128 stands for zero in the data rows.
Here are some points, each followed by its number:
(166 122 125 164 102 123 128 135 158 130 154 114 142 116 101 99 162 121 164 117 108 140 128 85 80 126 127 109 81 93 161 162 111 131 90 118 100 116 129 123 135 157 106 111 79 105 112 80 162 117 163 151 97 145 157 114 150 158 165 84 134 129 89 130) 0
(163 120 129 159 105 124 124 140 160 128 158 114 143 116 104 99 162 120 162 119 103 140 126 94 94 128 127 111 94 99 161 156 105 127 94 119 96 106 128 121 135 156 114 113 94 106 111 89 162 119 167 151 104 151 157 122 155 161 164 93 127 127 98 127) 1
(166 118 123 159 108 121 122 142 160 126 158 116 151 111 104 115 159 115 161 118 104 144 128 102 101 133 124 117 101 106 158 161 105 126 99 122 106 109 127 122 135 158 110 113 103 113 115 96 164 112 162 149 107 152 155 120 157 156 161 101 125 127 104 120) 2
(161 121 122 164 115 113 114 145 159 124 155 117 151 103 116 113 163 112 164 117 108 138 123 115 110 133 126 122 114 116 162 158 100 121 118 131 116 103 123 121 134 160 119 115 113 116 120 113 161 113 163 148 113 154 154 119 154 161 160 113 124 125 110 119) 3
(162 126 120 159 127 110 113 144 160 120 159 119 149 103 127 118 162 106 160 127 112 142 116 122 119 135 125 127 129 118 161 163 107 116 123 133 127 103 122 121 132 161 120 131 123 119 116 121 162 106 162 149 118 154 153 117 155 161 159 117 123 120 121 114) 4
(161 135 113 161 140 103 105 145 155 113 157 117 153 104 139 121 164 107 160 140 114 135 114 134 128 141 137 126 133 123 158 162 108 112 135 133 138 105 113 114 136 159 118 138 132 118 122 132 159 105 160 147 119 154 156 117 154 160 156 127 114 113 126 107) 5
(159 144 112 162 147 102 107 149 157 113 162 116 153 102 143 122 159 100 163 150 115 146 111 142 137 139 148 129 141 125 161 162 115 106 143 136 143 107 105 112 146 159 118 148 142 124 116 138 159 101 158 144 127 156 154 115 159 161 161 134 109 110 130 102) 6
(158 157 106 164 152 99 100 147 157 109 157 115 153 105 149 124 155 100 163 153 117 152 107 148 136 138 157 130 144 130 159 160 119 101 148 136 147 113 106 109 154 156 123 156 147 125 114 144 160 103 159 151 130 157 150 113 156 158 160 138 106 109 129 101) 7
(157 164 104 158 155 97 94 143 160 103 157 112 151 107 155 122 157 98 163 159 117 159 101 151 145 145 163 130 151 134 162 160 117 97 153 136 154 111 102 107 162 161 122 159 149 123 118 145 162 102 161 155 129 155 156 111 157 159 161 140 100 100 135 97) 8
(159 164 98 165 161 95 94 147 157 100 157 110 152 109 155 122 160 100 163 164 119 168 98 156 147 146 168 131 156 133 165 157 116 94 156 135 158 110 99 98 169 160 121 163 155 126 115 148 160 102 162 157 129 156 155 108 159 160 158 144 99 99 137 90) 9
(159 169 95 160 168 92 91 143 157 98 160 109 150 108 163 125 162 96 159 169 117 168 94 162 148 143 171 130 160 136 162 157 117 91 160 139 161 112 95 98 170 163 122 170 154 128 116 157 159 105 161 166 131 155 156 102 158 163 160 147 93 93 142 92) 10
New points follow, each followed by the numbers of its three nearest points above by angle, nearest first.
(98 145 110 109 146 149 150 136 123 119 122 104 131 146 146 118 111 148 108 141 154 137 100 145 140 143 142 150 144 128 116 116 152 143 147 146 143 153 128 93 141 122 115 143 142 151 108 140 100 151 105 133 117 126 129 99 127 116 108 139 136 126 135 147) --> 10 9 8
(101 123 166 96 122 136 142 80 116 165 93 162 82 119 122 145 107 130 95 125 97 119 171 118 108 75 124 79 117 125 93 110 106 152 123 78 121 117 156 170 120 95 149 125 118 85 158 117 98 129 98 122 137 88 119 163 92 94 105 113 154 161 119 146) --> 0 1 2
(106 130 135 102 132 158 160 131 111 137 104 108 124 159 132 96 109 161 99 135 154 127 132 130 116 137 127 150 125 103 103 108 158 156 132 143 129 159 145 123 131 99 103 131 120 154 105 119 105 158 104 125 93 118 113 114 110 98 107 109 148 143 103 153) --> 0 1 2
(98 130 149 91 130 162 158 101 106 155 87 121 101 156 129 110 102 154 95 131 145 120 148 135 123 113 130 131 130 117 90 106 145 158 131 124 136 149 162 140 124 90 101 129 133 136 111 130 98 158 92 116 110 91 109 129 87 90 103 124 158 157 119 162) --> 0 1 2
(102 131 140 94 132 161 162 125 109 144 94 103 118 159 129 98 101 159 97 130 153 119 131 129 122 133 129 146 127 106 93 105 157 154 134 138 135 155 153 121 123 93 94 129 125 151 98 127 102 160 101 119 102 108 112 113 102 92 102 120 157 150 115 159) --> 0 1 2
(102 124 169 98 121 130 136 83 112 157 93 166 85 110 119 152 109 127 97 121 87 120 168 115 114 82 123 83 117 135 98 112 99 145 118 82 117 107 152 172 122 96 157 121 111 82 162 109 98 122 101 119 144 91 118 167 88 93 106 118 153 161 128 142) --> 0 1 2
(103 130 134 97 130 155 160 126 110 141 98 105 120 162 132 94 106 162 100 130 158 125 131 130 119 135 130 148 129 106 93 111 156 155 133 143 134 160 152 121 127 95 101 133 123 149 104 125 101 161 100 122 100 111 113 112 106 93 106 115 154 142 109 155) --> 0 1 2
(101 126 142 95 131 158 164 117 109 150 88 109 109 156 135 102 105 158 100 130 150 121 137 134 124 125 128 141 134 111 97 105 154 158 132 135 135 155 158 128 130 95 99 132 132 148 101 129 100 156 96 116 108 102 111 117 91 93 102 120 160 153 119 159) --> 0 1 2
(123 109 149 118 115 97 108 95 124 146 110 175 99 100 117 175 122 99 114 113 102 114 158 133 156 92 111 97 130 168 114 122 100 124 125 95 122 98 134 162 114 114 177 115 139 93 176 144 121 99 123 122 174 103 121 172 109 113 126 163 127 138 163 117) --> 8 10 5
(120 110 155 114 115 106 114 95 120 148 103 178 93 99 114 175 123 101 113 111 96 116 165 126 149 98 113 95 130 162 111 123 93 130 121 91 113 97 141 169 113 109 179 109 138 95 178 138 115 99 114 116 171 97 117 174 102 109 122 155 132 142 161 123) --> 3 2 1
(99 126 162 93 133 158 160 91 106 162 89 133 79 147 134 109 102 152 94 130 133 125 159 132 126 99 132 118 133 120 91 105 138 160 135 107 132 145 163 152 125 90 120 132 130 129 126 127 100 152 91 118 112 77 117 143 82 89 99 127 164 165 121 159) --> 0 1 2
(99 128 149 91 137 161 158 112 111 152 86 114 100 156 135 107 100 158 94 127 148 121 142 133 127 122 127 131 131 115 96 103 151 158 135 128 135 155 158 134 126 91 97 130 131 137 101 126 99 158 97 117 112 97 110 120 90 90 100 123 163 156 116 161) --> 0 1 2
(97 126 166 95 127 141 146 80 112 167 92 158 83 130 126 138 107 137 97 125 109 123 171 126 117 76 125 83 125 122 92 107 114 153 123 73 128 123 161 167 121 92 147 127 121 95 153 123 100 132 98 121 129 86 112 164 87 92 98 115 158 159 114 151) --> 0 1 2
(99 126 170 90 130 147 150 74 113 167 91 153 82 137 129 126 103 144 96 132 114 126 166 128 119 74 127 94 127 107 94 108 128 157 131 86 127 129 163 160 127 90 138 128 125 109 146 122 99 139 96 120 117 83 116 159 87 94 101 118 160 166 113 154) --> 0 1 2
(106 84 120 122 102 134 129 162 95 120 147 137 159 147 107 136 101 140 114 89 154 82 125 120 133 168 77 164 119 138 125 98 155 119 114 162 109 149 112 130 79 139 140 94 126 161 138 128 111 143 112 85 142 154 88 135 148 134 103 135 110 113 138 127) --> 2 3 1
(111 127 134 119 121 158 150 141 118 143 117 115 136 159 122 102 110 160 117 127 159 125 130 111 96 147 125 156 113 90 114 110 160 149 115 151 119 163 146 122 126 111 102 127 108 157 114 99 115 161 118 122 97 130 119 120 122 114 113 91 143 143 88 150) --> 0 1 2
(105 128 131 109 132 158 159 136 110 137 114 111 131 161 127 100 109 162 108 134 160 124 128 122 111 143 131 154 117 93 104 111 162 150 125 151 125 155 148 120 130 104 102 130 118 157 106 114 107 160 106 121 94 125 119 119 118 106 110 103 151 142 99 153) --> 0 1 2
(101 132 154 92 134 160 163 99 106 161 90 124 94 154 134 108 102 158 95 131 138 119 150 132 128 110 130 125 134 115 91 107 142 160 137 116 133 148 162 142 128 93 108 134 129 131 122 128 95 155 97 116 111 82 111 136 81 92 102 122 163 162 122 158) --> 0 1 2
(107 94 112 119 112 139 133 157 88 111 138 133 151 152 119 139 100 146 113 99 160 76 112 129 140 163 89 162 127 141 123 94 154 126 124 163 121 155 108 123 77 129 136 107 135 164 136 140 107 146 112 79 140 150 86 124 144 126 103 138 116 107 142 131) --> 10 6 9
(100 126 165 91 130 152 152 78 110 164 92 147 76 140 132 118 104 147 93 131 122 122 163 130 122 83 128 107 130 113 95 106 132 164 130 95 132 136 165 160 134 90 127 131 128 119 133 128 97 146 96 117 110 83 113 154 85 92 100 120 163 166 117 157) --> 0 1 2
(114 131 139 113 124 157 160 144 115 141 118 114 133 162 123 100 115 161 110 126 161 125 128 119 103 147 128 152 118 92 108 110 161 150 124 150 126 163 142 124 130 107 102 126 113 159 108 108 109 160 112 121 92 129 118 118 123 112 111 98 143 142 89 153) --> 0 1 2
